One turning vector, and how many steps it has turned:
The counts run from 0 to 244.
[136 145 134 106 139 151 148 106 138 113 125 146 126 131 102 115 180 130
 114 165 187 135 106  98 151 125  73 149 130 130  90 168 120 137 118 158
 163 116 177 156 111 160  83 127  89 129] -> 98
[125  99 142 191 139 115 109 120 170 160 118 144 140  84 103 137 131 135
 153 125 132 135  99 155 121 116 136 121 142 103 139  79  76  95 153 150
 139 134 148 126 135 109 158 146  60 142] -> 34
[152 125 132 165  99 114 112 122 112 129 158 146 117 124  97 115  59 144
 154 129 110 150 156  88 103  99 102 157 121 171 123  91 135  73 125 104
 145 103  75 128  88 125 117 100 123 114] -> 11
[ 92 130 159 162 111  96 103 145 106 161 124 167 124 118 131 114  91 120
 153 129  84 118 138 162  78 115 118 140 146 141 139  90  84  79 153 106
 126 142  81 126 126  80 110 109 117 150] -> 19
[113 161 110  94 136  83 133 125 117 161 111 166 140 149 192 130 132 155
 128 108 135  79 125 172 104 102 122 109 158 149 116 153 117 119 183 117
 103 168 144 133 142 105 106  71 114  90] -> 237
[143  72 131 178 114 127  85 130 165 181 124 173 113 119 126 162 123 159
 132 160 146 141  94 110  99 105 139 155 153 149 106  76  98 122 128 112
 121 133  86 142 110 117 132 137  88 136] -> 26
[117 129 123 100 142  91 154 130 113 198 148 160 122 144 177 161 111 136
 120 124  94 100  90 155  92 114 136 142 147 167 136 168 122 150 125 105
 103 141  97 118  82 112 122 135 115 130] -> 129
[131 156  66  94 149 119 105 120 145 143 155 162 113 149 106 122 115 106
 128 179 140  96 110  99 118 128  87 142 122 173 115 174 127 126 112 122
 135 119  93 109  54 146 103 138 114 142] -> 118
[153 150 105 115  90 144 116 122 110 110 132 108 105 186 138 117 128 166
 106 130 124 127 148 147 146 105 149 101 140 156 119 127 120 106 168 125
 139 121 154 131 203  97 114  58 138  79] -> 60
[136 131 139 104 116 102 114 135 126 145 110 160 128 130 162 144 132 165
 101 123 150  94 100 131  83 120 105 136 161 139  96 126 163 121 202 123
 113 185 110 127 146 127  98  95 107  82] -> 240
[164 153 160 149 115 124 145 135 125 153 162  82 100 135  69 142  91 127
 120 127 103 164 109 144 131 130 135 121 121 147 177  93 111  86 153 150
 182 116 138  88 143 101 149 142 112 143] -> 163
[152 154 130 150 136 123 159 123 155 164 170  87 119 152  77 137 101 121
 132 129 100 166 103 161 161 123 152 112 121 144 175 124  86  97 126 156
 169 105 158 107 138 112 159 141 102 153] -> 162
[144 106 142 158 150 113 135 104 150 159 128 154 127  76 111 144  90 137
 136 137 109 133  77 113 100 133 116 161 141 123 118 100 168 106 157 150
 113 144 103 103  69 158 158 146  79 129] -> 139
[116 138 145 125 113 132 140 148 109 159 172 126 104 140  69 124 107 109
 121 157 114 142 119 136 117 118  91 150 113 177 180 110  91 112  92 103
 174 108 103  97 102 111  95 174 117 171] -> 2
[152 120 148 143 137 147 108 104 146 128 149 120  71 107  79 119 114 124
 115 181  89 158  96 109 144 138 132 134 121 124 120  73 168 123 126 158
 127  91 119  86  96 130 161 159  97 137] -> 155
[156 118 115 155 134 140 100 122 123  99 144  87 100 110  79 134 116 150
 107 128 128 117 146 143 136 117 138  79 122 132 147  43 147 110 169 129
 154 112 163  82 158 117 139 135  97  72] -> 51
[102 124 118 115 186 117 189 122 102 128 100 130 169 114 133 152 160 141
 107 117 148 114 121 143 150 113 116 131 155 122 139 136 124 193 126 105
 131 124 176 162 126 148 114 146  76 104] -> 89
[138 140 118 140 159 143 122  90 155 142 142 112 104 131  75 114 120 112
 130 163  80 155 109 137 177 147 145 109 121 118 143 113 111 107 106 166
 134  79 150  96  98 125 180 144  92 164] -> 158
[101 175 144  88 142 102 164 118  71 109 147 131 108 127 124  92 134 109
 136 114  98  89 159 163 129 118  67 106 101 151 144 159 141 104 120 129
 153 124 149 112  92 130  86 115 113 108] -> 108
[108  84 117 189 142 128  77 103 169 155 106 169 128  87 105 121 126 136
 140 155 120 136 111 117 129 132 141 129 143 104 114  63  89 112 133 141
 103 117 105 137  97 108 156 151  84 154] -> 30
[106 135 106 144 124 109 148 129  94 148 108 125 149 146 137 149  89 146
 109 121  73 146 145 158 136 113 180 135 161 158 160  95  77 158 117  76
 122 103 101 149 151  79 115 107 139 130] -> 181
[123 158 127 121 143  72 157 111  96 146 138 150 149 121 139 133  62 135
 161 100  93 100 130 141  82 109  98 130 131 149 131 149 151  93 155 118
 118 148 113 117  63 136 120  94 111  95] -> 124
[110  90 138 170 129 135 119 125  94 108 101 144 143  88 123 126 107 154
 107 136 106 148 157 105 121 109 145 155 149 115 110  41 131 149 139 101
 113  93 116 165 140 119 114 114  99 105] -> 192
[106 141 109 112 127 132 117 156 103 112  75 147 144 123 123 130 150 152
  71 169 135 117 128  97 115 147 105 173 176 129  92  78 144 164 179 118
 114 148 103 137 167 137  75 107 131 118] -> 79
[154 154 118  87 105 126 117 141 108 125 167 149  90 144 106 126 120 127
 106 168 142  98 114 104  95 120  61 157 121 189 122 141 163 119 130 111
 151 137  96  94  89 149  80 137 130 117] -> 115
[143 130  84 107 107 127  97 101 124 102 147 149 110 174 157 114 135 154
 142 122 166  96 151 137 128  89 111  99 130 171  99 155 127  99 144 109
 130 125 141 147 126 117  96  74 111  73] -> 225
[124 135 170 131 152 122 144 108 157 191 132 138 107 126 133 138 132 124
 132 159  87 147  58 176 135 144 134 132 135 114 139 135 109 124 121 172
 128 142 142 113 111 104 159 165  87 174] -> 146
[136 128  65 168 156 116 144 136 138 161 131 111 172 136  93 159  85 137
 119 125 106 161 137 112 139 116 177 143 168 153 165 101  78 131 133 104
 147 101 112 131 131 103 142 133 114 140] -> 178
[133 132 227 130 113 132 156 102 124 155 135 140  84 124 150 117 117 154
 133 140  71 152  77 168 119 133 120 130 116 112 131 118 154 109 143 158
 119 137 147 114 143 103 148 115  99 125] -> 148
[119 156 114 124 122 116 147 165 108 139  93 115 157 128 119 143 133 152
  83 121 147 119 137 132  96 116 113 158 173 141 133  91 135 140 203 121
 148 170 128 139 185 124  79 116 127  99] -> 75
[124  85 167 157 110 147 125 149 126 133 121 134 111 107 101 135 178 157
  96 152 181 140 124 127 123 111 102 143 142 130 135  72  94 137 126 112
 170 123 144 145 168 118  83 153  88 131] -> 203
[108  68 107 181 148 132  86  89 162 152 119 180 124 116 147 138 130 144
 148 165 117 133 109 130 139 119 169 127 152 124 100  97  86 142 105 121
  80 102 111 148 102 104 158 132  81 124] -> 29
[100 157  43 124 149 113 111 122 100 103 103 118 153 143 134 119 104 136
 116 110  90 111 180 138 149 128 160 114 161 141 113  93 130 142 168 122
 107 112 134 118 156 104 118  79 132  82] -> 68
